Each path is a new rotation, seen through one point. The rows after it are directions, each followed by how far the rotation turns it, in deg/step (0 if it stays put).
Each turn is a multiple of 5 degrees from 10 to 175, or 0.
Each row of a path follows its step; steps can be skipped.

step 0: [ 16  -1  -7 -24  12  19  -7   0   0  -6  12   1  11   3 -11  -4  41  -5
  27   0   9   7  -8 -19  10   5 -15  12 -11 -16   6 -17  19  -8   7   7
   2 -30  14   1  14  -3  -4   9  -6  29 -27 -16]
step 1: [ 22  28  -6   4   2  -4  17  -3   0 -16   7  -3 -17   0  24   8  10 -34
 -10  -1   3  22 -13  19  12  17  26  21 -14 -19  15  -9  -3   4   9 -12
   0  -3  -5  29  -7  21 -12  -1  14 -10   4   6]
step 4: [ -7  -4   7   8 -28  -6  -2   6 -21  13   9  37 -16 -14  -3   3   5  -5
   1 -19  18   2 -24  -3  22  11   0   3   3  20 -16  -1  -1  19 -10  -9
 -27  18 -20 -11   9 -26   0  -8  25  -1  -1 -13]
step 5: [ -7 -24 -25  11  -3 -27 -13   4   3   2  21  -2  26   9  13  -7  -1  21
   2  12  21 -12   6 -12  -8   2   5   5  -5 -19 -21 -17  14   1 -17 -29
  16  -3  -3  -3 -13  -5   0 -27   3 -24 -25   6]
step 6: [ 12  12  -9 -31   1 -10  15  26   0  -1 -11   6  16   1  -6   6  -2 -14
  -9   5   7  21  18 -11  -1 -17 -21  19 -26   7  -8 -20 -29 -22   2  14
  -5  -3  10   4 -12 -14  15 -20 -24   9 -21   0]
step 7: [ -2   1  18   7  20   5  18  11 -16  -8 -23  -1  18   0   7 -13 -10  17
  -7 -10   3  29  12  -7  16  18   2  18 -12  14  11   1 -16  33   2  -5
   7  -3   4  15   2   4  -8   6  -4 -27  37  12]
step 8: [ -2  -6  19   7  -6   2 -14  11   1  34  -8 -12  23  -6  -5  -6  -2   3
  -6   3 -21   6  16 -21  -4   7   2 -19  21   1 -19  28   5   5  25   1
  -1 -29  14  -8 -19  24 -18   0  20  15   1 -12]
step 9: [ -5  31  17  -8  20  -1  -9 -34  19   2   3  17  14   0   2   0  -3 -21
  10  13 -10   7  -9   6   2  -1   6   4  14  12  -8 -12   8 -10 -15  -7
   3   0   7 -29 -10  12  43  -6  12  16  22 -12]
step 10: [ 22 -10  11 -10 -18  32  11  11  -8  -8  35   9  28 -14   5   7  -1 -13
  22  -1  22   0  -5  18  11  16   6   2  13  -4   1   3  13 -18 -16  -1
   2  10  -7 -23  11 -17 -17  20  -5  -4  14   3]
step 11: [ -4  -4   2  10  -6 -24  13 -10  10 -41   5 -23  -6   0  28  -6 -11  -9
  12   9  16   6   5  -8  -3  14 -11 -28 -11 -25   4  -8   7 -10  10 -11
  -3 -31 -16  -9  -1   6  -9  16  -8   5 -27  11]
step 13: [-29 -28   7  28  22   6   5  -1  14  -1  13  -6  -6   0  -3  16 -26  10
  15 -31 -24  13   5  -7   1  -6  29  10  -2  16   5   8  14   0   5   7
   2  17   9  16   4 -26  -3  -7   8  -5   7  20]
Speeds:
[ 3  0 -5  1  1  3 -1  0  7  5  8  5 -1  9  0  1 -4 -8 -1 -6 -3 -1  0 -2
 -2  0  7  0  0  2 -4 -6  5 -5 -2 -7  3  1  4  7 -2  0  0 -6  2 -1  2 -7]	90
[ 3  3 16  0  4  2 -3  0  2  3 -3  0  6  5  5  0  5 -2  1 -1  0 -3 -4  3
 -3 -1  1  1  1 -4  2 -5 -6  2  1  2  1 -4  9 -4  4  5 -6 -2 -3 -2  0 -5]	40
[-1 -5 -7  5 -5  6 -2  4  2  4  2 -5  3 -3  4  2  7  7  7 -7 -2  1  7 -2
 -1  4  0  4  2 -3  0 -1  8  0 -1  4  4  4  8 -4 -2  5 -3  0 -6  2 -2  3]	140
[ -3   1  -1  -5   3   0  -2  -2   0   6   4   7  -1   3  -1   6  -1   7
  -2   1  -2   4 -11   0   1   1  -1  -4  10   2  -2   0   7   2   7   0
  -3   1   0 -10   4   2   1  -6   0   0   2   6]	70
[ -1  -7  -1   0  -9   2   5  -1  -3  -5   0  -4   1   0   4   3  -4   1
  -1   1  -2  -2  -9   1  -1   3   4   4  -4   7 -11  -1   1   0  -3   6
  -2  -5   4   3   4   5  -3   2   6  -6   3   4]	120

step 0: [  0  -7 -20   3  25  10 -21   2  -7  -9 -15 -18 -15   1   1  16 -23   6
  18 -22  18 -12  -4   5   9 -15   4   7  13   7  26 -20 -20 -19  -6 -11
   4   6 -14  22   7  -4  22  -2  -2   6 -29 -21]
step 1: [  9   3 -14  -8   2  -3   8  -2 -22 -32   1  -4  10 -10   4  19 -15  -7
   7  -3 -13 -16  11  -5  -7   8  -4  -6  18   7 -13  17  18   9  16 -20
 -13   0   6 -34  11  -8  14   5   3 -38  23  23]
step 2: [ 15  13   9  11  15  13  20  24 -25  19 -17  -1 -20   7  -4  10  -2 -19
 -34   6  -1  -2  10  14   0   9   8  14 -15   3  -4  14 -16  17 -13  -5
  13  -3 -30   8 -12  -1 -32  -5  -3  -6   8 -12]
step 3: [ -5  -4 -13  -3 -10  23  16  -6  15   7   2  24  -5   2  14  -4  18 -19
  13  -7   3  -6  23  11  12 -14  30 -31   1  -6  24 -18  26  12 -24  -4
  -5 -10  14  -8 -12  -7  17 -13  -4   3 -21   8]
step 4: [  5  -5  22 -21  11   8 -10  10 -13  -8  -1 -12  10  31   4  14  42  16
   3   8   9   8 -13   7 -10  15 -14 -19  10 -25 -12   5  -6  -6  33 -12
   7  -9   6  -4 -20  -2   1   0  17  19   1  12]
step 5: [ -3 -30  -2  -2   6 -21  21  -2  20   6  30 -19  -5  -6 -10  -4   4 -46
 -12 -27  -1  18 -12  -3   2  -3  -3   6  -3   7 -15  -6   0  -4   0  11
  32   0  14  11  -4  15  -4  10  -4 -18  -1 -10]
step 6: [ -5   9  -8  10  -9  -7 -28  -5  -3 -22  24  21   7   8 -11 -12 -23  16
 -11  22 -11  35  -5  13  35   8  18  -6  12   5  -1   0 -11  23  -2   5
  -9 -10   1 -11   1  15  -4  11   4  13 -26   7]
step 8: [ -4  14   6 -15 -16  14  15  -8  -4  13 -15  14   2 -16   6 -27  11  13
   2 -11 -13  11  -9 -21 -14   2   8  -3 -13   1 -25 -10 -24   8  16  18
  -9  15 -11   2  11   8  23  16 -16 -34 -14 -19]
step 9: [-11  29  18  11   1  11 -14   1  -2  -7  14 -12 -21   8   0  -1 -25   1
   2   4  23   2  -8  19 -12  10 -13  26  -8  -6  14 -43  -1  -4 -16  -5
 -18  -5  14  17   8  -9  11 -17  27 -10   9   2]
step 10: [ -8  12 -17   4   5  -3   7  12  25  -5 -22 -20  25  -4  -1   9   8   5
 -12  21  -3 -34  13 -15  -4  -3  -8   5   1  17  -1  11  21  -7   0 -17
  12 -26   5 -14  33  -2   6  23  10  -7 -22  -2]
step 11: [ -3   4  -3   1   5 -10   6   0 -36  14 -21  13 -22 -10 -23  13   3  -4
 -27  -7  21  15  19   1  11 -13   7  -6   5  13  12  18  -8  -8  32  13
 -19   0  21  15   3 -23  -5  -3 -10  -2  15 -11]
Speeds:
[ 1  1  6  3 -2  4  1  5  6  2  0  0  0  1  6  8 -2  2  3  2  3  5  1  1
 -4 -8 -9  4  1  8  1  2 -8  2 -2 -7  8  1  2  3 -4  2 -5  0  1  2  3  3]	145
[  2   2  -5   2  -2   1   0   5   2   0   4  -4   7  -8  -5  -5  -6   5
   1  -1  -5  -3   3   3  -2  -4  -6  -3  -8  -7   2   4  -1  -2   3   3
   2   6   1   0  -3   1   0 -12  -2   6   3  -1]	0
[ 3 -2 -3 -2  0 -1 -4 -4 -1 -1 -3 -2  0  5 -6  5 -8 -6 -2  2 -8  7 -2 -2
  8 -2 -8 -3  6  3  5  7  1  5  2  1  4  2 -2  0 10 -3  1 -3 -4 -1  1 -2]	70
[  6   3   2   0  -3   5  -6   2   1  -5   6   6  -3   1  -5   2  -3   0
   0   4   2   7   9 -11  -4   5   4  -4   4  -1  -3  -1   1  -2   2  -4
  -6   4   7   4  -1   1   2  -2   2   1   4   3]	140
[  4   1  -2   0  -6   0   0  -4   2   0   9   5   3   1   0  -3   5   6
  -5  -5 -13   6  -4   3  -3   2  -5   7   3   1  -1  -3   0  -4  -3   3
   0   1   0   6   1  -3   1   6   0   5  -4   2]	35
